Each named move below is a turn or a mirror, shown by a few rows before and after it. Which moves, in which order, take the first row of each later pair to the second? The first pair is answered.
Lor (before -> after):
[-11   5  -8 -11   0  31   5   1   3  14  14   7  -5  -6  -2   4  -7] -> [-16  13   1   3  12  -1 -14 -13  12   2   4 -11  -8   1 -14 -13  12]
[-1 -7 -5 -3 -2  7  7  9  0  5  4  9 10 -3  0  2 -1] -> [ -4  -3   0   6   4 -11  -4   1   5  -2  -1  -2   8   2  -6  -9   9]
[  0   3  -5  18  -7  -4   6  11  12   0   3  -2   4 -26 -20  -4   3] -> [  0   1  -6  15  -9   2   9  14   9   3   6   2   4 -28 -17  -1   0]
[  6  -6  -1  -8 -21  15   7  10  14   4   4  -3  -1  12  29   6 -19] -> [  2   1   8   7 -10 -16 -13  -5  23  -8  -5 -23  -5  20  16 -11   0]
sog (before -> after):
[-20  -1   0 -14  -5  -2  -5  -1 -10 -17 -13  10   1   3  -2  -2  16] -> [-19   5   2  -6  -2  -7 -15  -4  -7 -17 -12   3  -5  -1 -12  -6  13]
[-22  -9  -1  -2  -8 -16  -5 -10   5   8  -8  -9  -6   7  12  -8 -10] -> [-19  -8  -2   0  -7 -16  -8  -9   8  11  -6 -10  -6   5   9 -10 -12]
[ 11   2  10 -15  12  18   3   0 -10 -25  -4   5  21  -1   3   9  12] -> [  9   7  14 -13  13  10  -5  -5  -9 -30  -7   1  15  -3  -1   5  14]
pifi (before -> after):
[  0  -9  -9   2  -1  -1   1   7   3  21  11  -2  -4 -10   9   4 -14] -> [  2   1   8  -3   7 -14  -3  -6   2  -4  -4 -10   2  12  17  -1  14]
[  9  -4  -3  27   2 -11  -8   2  22  -6  -1  -7  10   2 -10  -4  16] -> [  8  -8 -10  29  -1  -7  -6   7  20   3   4  -2   8  -7 -15  -4   8]
[  5  14   8  -1  -5  14 -12 -11   0  -1   2   1 -13  -6  -2  10 -17] -> [  5  16  14  -3  -3   9 -13 -14  -3 -12  -4   2 -12   0  -2   9  -7]
Raku (before -> after):
[-6 -6 -7 -1  0 -3  2 -1  7 11  8 10 -5  3 13  2 12] -> [-3 -3 -3 -5  1  1  3 -1  5  6  7 11 -6  7 16  7 14]
[ 12   6  12  12  24   0  -3   5  10 -12   7  -9  16   7 -10  -3  22] -> [  9   0   7  17  24  -6  -3   7  11  -6   9 -10  15   3 -16  -9  20]
[-13   7   8 -17  -6 -11   0 -20  -7 -12 -21  -1  -6  25  22  -1  14] -> [-16   8  10 -11  -5 -23  -6 -22  -8 -16 -22   1 -12  13   6  -7  20]
[ -6  -1  -8  -3 -11 -25 -11  -1   1   2  -2  -4  -3  -9  10   4 -11] -> [ -6  -2  -8  -4 -10 -21  -8   1   1   4  -1  -4   0  -3  16   5 -13]
Then:
(two moves a pair)
[  1   2  -3   5  13  -6   2   1  -1 -17   1   4   7   2  -5  -4  19] -> [  1   1  -4  -5   7   4   9   4  -7 -18  -1  13   5   0   3   4  14] : Lor sog
[  1  12 -11  16   6   3  -3  16   1  20  10   0   8  -8  -1 -11 -18] -> [ 8 16 -2 -4  3 17 11 16 -9  5  4  9 16  7 19  1 -6] : pifi Lor
[  1  -8 -10  11  10 -10   1   9   8   1  -2   3   6   3   2 -15  12] -> [  2 -12 -14   8   6  -1   5  14   7   8   3   8   6   0   5 -10   2] : pifi Lor
[ -9   5   7  -2   2 -12  -7   0  -4 -18  -8   0  -4 -15 -18  -6  15] -> [ -2  -1  -4  -5  -3  15   2  16  -5  -1   8  11  -1 -25 -13   8  -8] : sog Lor
[ -7   0  -7   5  -8   5  -3   8 -14   9  -3   3 -18 -16  -8 -11  -7] -> [ -9  -5 -12   6  -8   3  -2   8  -9  17  -1  -5 -14  -4   0 -14 -10] : Lor Raku
[  7  -1   4   5   3   4  -4   2   1  -6   3   7  -2 -15  -2  10  -6] -> [  8  -2   2   9   7   0  -6   3   5  -5   5   2   1 -13  -6   8  -5] : Lor sog
[ -2   1   1  11   8  -7   2  -8  -4 -13  -3   6  -9  -3 -14 -10   9] -> [  3  -2  -5  16  13   1   1  -1   2  -2   8   4  -5  -5 -17 -10   0] : sog sog
[ 10  20   8  24  23   9 -17  16  26 -23   6 -13  -3  -5 -18   2  10] -> [ 15  12  -1  22  22  28  -7  28  27  -9  15  -5   6  -6 -10   9  -2] : sog Lor
[  5   0   9  15   5  -3 -24  -4  30 -20   0 -18 -10   8   3 -16  -1] -> [ 15   2   9  -6  -7  33  -5   7  14 -23   6   6 -11  -5  13  10 -12] : Lor Raku
[  8   8  -7  20   9  -5 -19   3  10   8   8  -9  -4 -16 -23  -3 -12] -> [  9 -13 -18   5   5  18   8  18   2  18  14  10  16  -6  -2   6 -10] : sog sog
[  2  -5  -3   6   7   1  -3   5   7   2   1 -16  12  19   5  -3  10] -> [  6   3   7   5   9  -1  -7   1   5 -11  -4 -15   8  14  -1   0  18] : Raku Raku
[ 21  15   4  -7  17  22 -10  15  11  -8  20  -6   2  -2   6  12 -14] -> [ 20  14   5  -7  17  23  -8  15   6 -13  18   0   3 -10  -1  12  -7] : Raku sog
[  0   3   4 -17 -17   8   2  -8  -5   4  -5   2  -9  -1  23  18  -7] -> [  0  11  14 -11 -12  -6  -9 -15  -4 -12 -13  -2 -15  -8   7  12   7] : Raku Lor
[ -2  -3  -5  14   4  -7  -1  13   2  13  10  -7   1   0  -5  -2 -10] -> [ -4  -4  -5  16   7 -12   0  10   3  10   7  -8   5   5  -3  -6  -1] : sog Lor
[ -6 -25 -13  -8  -6   6  23   7  -9  -7   4  17  26  10  18  -6  21] -> [  0 -23 -18  -8 -10  20  24  15  -9   3  12  22  21  -3  15   2   3] : Raku pifi
[  0   1 -10  11   3  -3 -10   4   8  16   7  -8  -4  -8  -8  -4 -18] -> [  4   8   0  12  13  -8 -13  -2  12   2   2 -18   1   9  -2  -7  -2] : pifi sog
[ 10   5   2 -14  -7  13   7  -1  -3  -4  -5   6  -3   5  24   9 -10] -> [  6  13   8 -12  -6   0  -3 -10  -3 -14 -12   0 -13   2  17   5  -6] : sog sog
[  7   4  -3   1   2  15   0   9  10  19   7  -3   7   9   8   5 -15] -> [  6   2  -1   8  10   2  -6   5  15  17   5 -13  10  16   5  -4  -4] : Lor sog
[ -3 -33 -19  24  -1  -2   6  11  -7  12   5  11  12 -15 -12  -2  -9] -> [ -4 -31 -10   1 -10   8  21   4 -17   1  -5  15  17  10  19   8   0] : Raku sog
[-21  -4  -2 -25  -8  13  23 -13 -15 -15 -13   9  -7  -3  -2  21  20] -> [-21  14   6  -6   0  -6  -6 -23  -3 -16 -11 -11 -23 -13 -25  13  13] : sog sog
[-17 -13  -7  15  -4 -16   4  -5   8  13   2  -5  15   9  -2 -17  14] -> [-14 -18 -14   9 -10   0  15   4   5  22   9   6  15   2   3  -8   1] : pifi Lor
[  0  23  20  14   9  -4 -12 -34  -4 -19 -17  -9  -4   3 -10   9  17] -> [ -3  -1  -7   4  -9  30  15  -9 -12  16   2  22  -2 -22  -4  26 -18] : Raku Lor
[  4  -5   1 -15 -14  21   5  -4 -13   5  -2  25   2  17  22   8  -5] -> [ -1  10  13 -11 -14  -1 -14 -21 -15 -12 -15  13 -15  12  11  -1   4] : sog sog
[ -5   1  -7 -17 -23  18   7   6 -16  20  -1  24 -21 -22   2  22 -34] -> [ -4  10   2 -25 -25  16   6  -2 -21   5  -9  25 -24 -20   4  25 -24] : Raku sog
[-21   1 -11  22   3  -8  -7   5   8   9   9 -11   7   6   7  -5   0] -> [-15   5  -7  10   1   6   3   6   4   1  10  -7  13  18  24   6   1] : sog Raku
[ -3   1  -2  11   0 -18  -4  -6   9   3  -5 -12  -2   3  -5  -1   1] -> [ -1  -5  -7  -7 -11   2  13   2  -3   6  -3   8   1   1   8  13  -7] : Lor sog
[  2  -9 -11   4  16   6  -6   8   5   6  11   2   2  -1 -18 -13  -5] -> [  1 -10  -9   4  18  -1  -4   6   4   2   8   0   6   5 -14 -17   5] : sog Lor
[ 11 -15 -21  10  16  12  10   6  14   0   4  11  -4 -16  -8  -4   3] -> [ 17  -9 -17   0  15  24  15   5  13  -3   3  10   1  -4   7   5   1] : Raku Raku
[  3   9  -4   1 -11  14 -20 -21  14  18   4  -8   0  17   5  17 -24] -> [ -1   9   0   9  -5  -2 -26 -28  19  12  -1 -16   2  23   2   7 -10] : sog Lor
[-10  -7  -9  19  18 -26 -13   0  20  11   0 -16   8  21 -14 -27   2] -> [ -3 -14 -17  -1   5  12  10  14  15  27   9  -2  17  32  18  -7 -20] : Raku Lor
[  0  -7 -15  -9 -15  11   5  -8   0  24  17   4   3   8  16  14 -17] -> [ -3   0  -6   5  -3 -18 -14 -23  11  12   8 -18   2  24  10  -3   1] : Lor Raku
[  5   8  12 -13  -2  -2  -7  -2   6  -4   1  -7  -8   7  20  17 -10] -> [  8  14  13  -5   2  -6 -16  -3   8  -6   4  -9 -13  -6   3  14  -8] : Raku sog
[  0  14   4  -3 -11   4 -10 -12   3   1   0 -16 -20   4   5   4 -24] -> [  3   7  -3  -3 -11  15  -3  -3   4  10   7 -11 -14   5  10   7 -29] : sog sog
[  2   5  17   1   6  -3  -5  -8   2 -17  -5   3  -4   2  -6  -2  10] -> [  1  -7   3   2  -3  13   3   7   1   6   7  14  -5 -12  -7   3 -12] : pifi sog
[ -2   6  10 -10 -11  -3   3  -6   1  -1  -7  -1  -6   8   3   7  -5] -> [ -3   5  10 -10 -13  -2   4  -4  -1  -1  -6   4  -7   1  -2   9  -5] : Raku Lor
[ -1  -8 -11   4  12  17  15  12   7  17  13  -5  20   9  18  -2 -27] -> [ -4  -7  -5  16  22  -7   4   5  15  10   7 -19  22  19   9 -17  -9] : Lor sog
[-10   3  -3  -4   4 -17  -2  -4  11 -10  -6  -3  11  11   7  -5  28] -> [ -6   7  -5   9  11 -16 -14  -2  20  -1   1 -13   9   5  -4  -9  17] : sog sog
[ -5  -6  -8   1   7   5  -9  -7  13  18  -3 -14  -3  -6   1 -14  -3] -> [ -2 -11 -11  -9   1  16   4  -3   7  19  -2  -4   2  -5  11  -8  -4] : Lor sog
[  0 -11 -10   5   4   9  12  11   6   5   5   5  11  -8  -4   4  -4] -> [ -6  -9  -2   7   9 -12   5   1   6  -8  -7  -1  10   0  -7  -6  15] : sog Lor
[  5  19   5   5   1  -8 -15 -12   9  -3  -1 -14 -16   3  -3   3 -11] -> [  6  10  -6  10   3  -2 -10  -1  13  13   8 -13 -10  -1  -4   1 -21] : Raku sog
[ -3 -21  -5   4  -6 -13  10   4   3   5   4  -5   3   3   8 -13  -5] -> [  6  -8   9  -8  -7  -1  12  -2  -2 -13  -2  -4   4  14  19   0   0] : Raku Raku
[ 10 -13 -20  12   1  -4 -10   1  14  21  10  -3  -4 -12  -6  -4 -23] -> [  5 -13 -16  17   8 -23 -13  -7  17  11   2 -10  -1  -1  -7 -15  -2] : sog Lor
[ 11  10   1   9   5  13  -8  16   7   7  13   1   2 -10  -7   8 -14] -> [16 14 11 -2  4 18  1 11  0 -9  7  5  8  4  6 14 -1] : pifi Lor
[ -6  -1   4  -2  -4 -14 -10 -12   6   3 -14  -9  -1  15   7 -13  10] -> [  4   3   6 -19 -11  12   3  -4  -7  -2 -12   9  -2   6  16   7   2] : Lor Raku
[  3  14  -2   6  -6   6 -15   7   2  -1   7 -10 -23 -17 -10   7 -29] -> [  5  11  -6   2  -7  13 -10   9   4   6   9 -11 -20  -9   0  10 -35] : Raku Raku
[ -1 -13 -11  -3  -3   3  18   5  -2   8   3   8   8   5  11   2  -1] -> [ -8 -14 -12  10   0 -14   7   2   2  10   2   1   1  -5  -5  -9   1] : Lor pifi
[  5 -14   6   7  -8   9   2  16   3  -3   3   5 -10  -8   5   0  -6] -> [  1 -10  12  11  -3  -7  -5   9   5 -12  -4  -4 -11  -2   1  -8   8] : sog Lor
[ -2 -13  -6  15  -3   0  -1   8   5   8  10  12  -5 -15 -14   2   1] -> [ 3 -5  5  6  3 -2  1 -3  9 -6  1 -3  7 24 13  1 17] : Raku pifi
[ -5  10  13  -7   4 -12   6 -17  -2 -23 -16  -6   0   6   0 -11  17] -> [ -6  -6 -13  -6  -9  17  17   3  -2  17   4   7  -3 -15   2   0 -26] : pifi Raku
[ 5  8  3  1  0  3 -2 -6  3  1  3 -9  1 11  2 -1 -9] -> [ 6 11  7  3  1 -2 -4 -7  1 -5  0 -7 -4  3 -7 -2 -4] : Raku Raku
[ -3   3   3 -14   2  13 -10  -5  -9  -9  -8  -2 -10  -4   8 -11 -13] -> [ -8   2   1  -9   5   3 -15  -7  -6  -9 -10  -5 -12  -6   0 -17 -10] : Lor Raku
[ -2 -11  -9 -11 -16  20  22   3  -8  -1   3   0   1   7  25   8  -7] -> [-11  -5   0  10  -2 -19  -1 -13   4 -11  -7 -24  -4  16   8 -16  14] : Lor Raku
[ 4  0  4 -6 -1  6  5  6 -5 -1  0 10  1 -4  5  4 -5] -> [  0  -2   0   4   2  -1  -3   5   1   7   3   2  -4  -9  -5  -3 -10] : Lor pifi
[-10 -19 -10  11   6 -13   4   8   1   8   5   9  11  -7 -13 -19  17] -> [-12 -20 -10  -1  -2  -5  14  10  -8   7   2  19  11  -7  -3 -12  17] : Lor sog
[ -7 -16  -2  -4   9  -4   6  10 -10   7   4  12   3  10 -10   7 -12] -> [-10 -12   4  -9   6 -11   6   4 -15  -2  -3  13  -1  12  -9   7  -5] : sog sog
[  3   7   3  -3  -4  -5  -9  -4   2 -18   8  -6  -4   1 -13   5  -7] -> [  2   3  -2  -5  -8   1  -5   0   0 -13  11   0  -4  -6 -13   9 -11] : Lor Raku
[  4   2  -5 -10   1  17  12   6  -5  -6  -8  13  -3   4  13  14  -8] -> [  1   6  -1   0   3   2   2   2  -9 -15 -12  16 -11 -18 -11   6   2] : Raku Raku
[-11  -1  -5   3  -2 -16  -6  -3  -3   4   0   6 -16  -6 -14  -4 -24] -> [-10  -7 -11   0  -3  -4   3   5  -2  13   6  11  -7  -3  -7  -1 -27] : sog sog
[  4   0  -2  -6   2  14  -2  -8  -3   1  -8   8 -16  -3   2   4  -7] -> [  5   4  -2   3   9   4 -10 -11   5   1  -7  -1 -15  -2  -8  -2  -4] : Lor sog
[  8   6 -15 -10   0  11  -7  12  10  16   8   8   2   4   2 -16 -36] -> [  1  12   3  -9   8 -20 -14  -4   4 -19 -15   6   3  11 -10 -30   8] : pifi Raku
[  3 -16  -9  -2  -3  15  15  12  -3  12  10   7  19   1   9   7   1] -> [  1  -7   5 -11  -7   6  15   1 -15 -11  -4  14  13   0   8   8  20] : sog Raku
[  3   0  -3   6   0   1  -6   7   6   5  -1 -20  11  17  10   0   6] -> [  8   8   5  -1  -2  11  -3   7   0  -6  -3 -13   8  12  12   9   8] : Lor Raku
[ -8  -9 -10  -1  -5   0  11  -1  -2   0   2  11   5  18  15  -4   2] -> [ -6   0  -1  -2   0  -5   5  -8  -3 -13  -4   8   2  20  12  -4  12] : Raku Lor
[ 11  15   2  17  13  -6 -19  -2  11  -8   3 -12  -3  -7 -16  -6   2] -> [  7   2 -12  18  11   0 -10   5  18  14  12 -16   6   5   0  -7 -12] : Raku Raku
[  0   3   9  -4 -14 -21 -11 -13  -9 -13 -17   0 -13  -8  15  -5   5] -> [ 10   5   1  15  -4 -14 -23  -3   7   6  -2 -12 -13 -16   0  -6 -15] : sog sog
[  3  11   5  12   9  -8 -18   1   6  -9   1 -12  -7 -10 -18  -2   0] -> [ -1  -6 -12  15   7   2  -5  14  12  15  13  -9   4  -5  -8  -3 -13] : Raku sog
[ -1  18  15 -23  -1   5 -12 -14  -9 -12  -7  -4  -4  12   7  -2   2] -> [  1  20  13 -21  -1   7 -14 -14  -9 -10  -5  -5  -8   8   4   2  -6] : Lor sog
[  2  -1 -13  -2  -6  10  -1   9   3  10  17  -3  -2 -12 -10  16 -24] -> [ -6   2  -3   8   6 -24 -15  -8   9  -7   2 -20  -2   2 -19  -3   5] : sog Lor
[-21  -2  11  -7   2   8   7   1  -2   0  10  -4  11  25  14  -2   7] -> [-16   6  18 -12   1  12   7   0  -8  -9   8   2   8  19  10   3  11] : Raku Lor
[ -5  13  18 -20 -25  -2  10 -11 -17 -19  -9   5  -9  -1  16   8  17] -> [-10   5  12 -17 -29  -2  11  -3 -22 -10  -3  16 -14 -21   1   6  11] : Raku Lor
[ -4  20  15 -18  -7   3 -12  -4   0  -7   0   5 -22   3  21   9 -11] -> [ -5  18  14 -16  -8   1 -13  -2  -2  -8   0  13 -26 -12  10   8 -10] : Raku Lor
[17 -1  2  9 18  8 -2  5 22  9  0 -2 18 20 -2 25  5] -> [14 -3  5  6 19  2 -1  1 20  3 -5 -2 18 26  1 23 14] : sog Lor
[  7   9  -2  11   8  -1 -14  -4   8  10   0 -13  -7   1  -1  -2  -8] -> [ 10   7  -5   7   4  10  -7   1   6  16   4  -7  -4   1   6   5 -14] : Raku Lor
[ -7   3 -13 -16 -12 -14   3 -12   2   2 -13   1   4  -8  -6  -1  -4] -> [ -4   4 -15 -16 -13  -7   4  -9   2   5 -10   2   3 -12  -5   1 -10] : sog Lor
[ -2  -2  14 -17   4 -15   2  -4  -6 -16 -16   0  11   6  -6  -5  31] -> [-10 -10  -2   6   6 -23 -13   2   7  13  -3 -10   0 -13 -27 -16   5] : pifi Lor
[ 11  27  15   2   9   4  -1 -18   4  -7 -11 -16  -6  -6   5  -6   7] -> [ 13  24  12  -1   4  16   6 -12  -5  -4  -8  -2  -7 -25  -2   2   2] : Lor Raku
[ -1  16   7   5   4 -12  -4  -6  11  -1  -2 -15 -14   0  -9   5  23] -> [  6   9  -6  13  10   2   1   7  19  16  13 -16  -4  -4  -9   7   8] : sog sog
[-12 -12 -11   4 -25  -8  17   7 -10  13  -4  18   0 -11  -1   0   5] -> [-14  -5  -8  17 -16 -27   2  -1   0   9  -7   3  -4 -10 -13 -11  12] : Lor sog
[  0  11  11  -3   9   6  -5  -3  -9 -14  -8  13   1  -9  -3  -1  19] -> [  4  14  10   8  14   5 -14  -1   0  -6   0   6  -1 -16 -13  -3  10] : sog sog
[ -8 -15  -3 -16 -11   3  19   1 -11   0  -8  12  11  18  19   1   5] -> [-13   4  10  -7  -8 -21  -5 -18 -10 -15 -20  -3  -9  12   2  -8  11] : sog sog
[ -6  17  -5   4   3 -24 -13 -16   1   8   0  -9 -22  -7 -10  -6  -9] -> [  1   3 -20   6   6  -3  -1   2   7  28  17  -4  -6  -9  -4  -1 -23] : sog sog
[ -6 -16 -10   9   8 -10  -1  10   1   2   3   6   5  -5 -10 -14  11] -> [ -1 -17 -13  -2   4   9  10  15  -2   6   7  11  10   4   7  -4   3] : Lor Raku
[ -6  -6  -4  22  22 -11 -20   2  17   7   3 -25  -2  -4 -19 -18  -2] -> [ -5 -20 -14  10  16  10   1  12  16  23  10 -20  14  16  11  -9 -12] : Raku sog
[-10   3  -5  12  17  -5  -8  -4  10  -6  -2 -17   1  37   7 -12   4] -> [ -4   8  -2  10  19   1  -7  -3  10 -11  -2 -18   2  38  10  -8   4] : sog Raku
[ 2 -5 -5 -5 -7 11 11  8 -5  2  8 12  2 -6  4  8 -3] -> [ -4   2   5   0  -2 -15   0  -6  -4 -13  -4   1  -2   2  -4  -4  16] : sog Lor
[-2 -9 -5  9  1 -2  0 -4  5 14  1 -8  4  9  4 -9  8] -> [ 7 -4  1 -1 -2 12  7 -3  0 10  0 -2  4 13 13  2  6] : Lor Raku
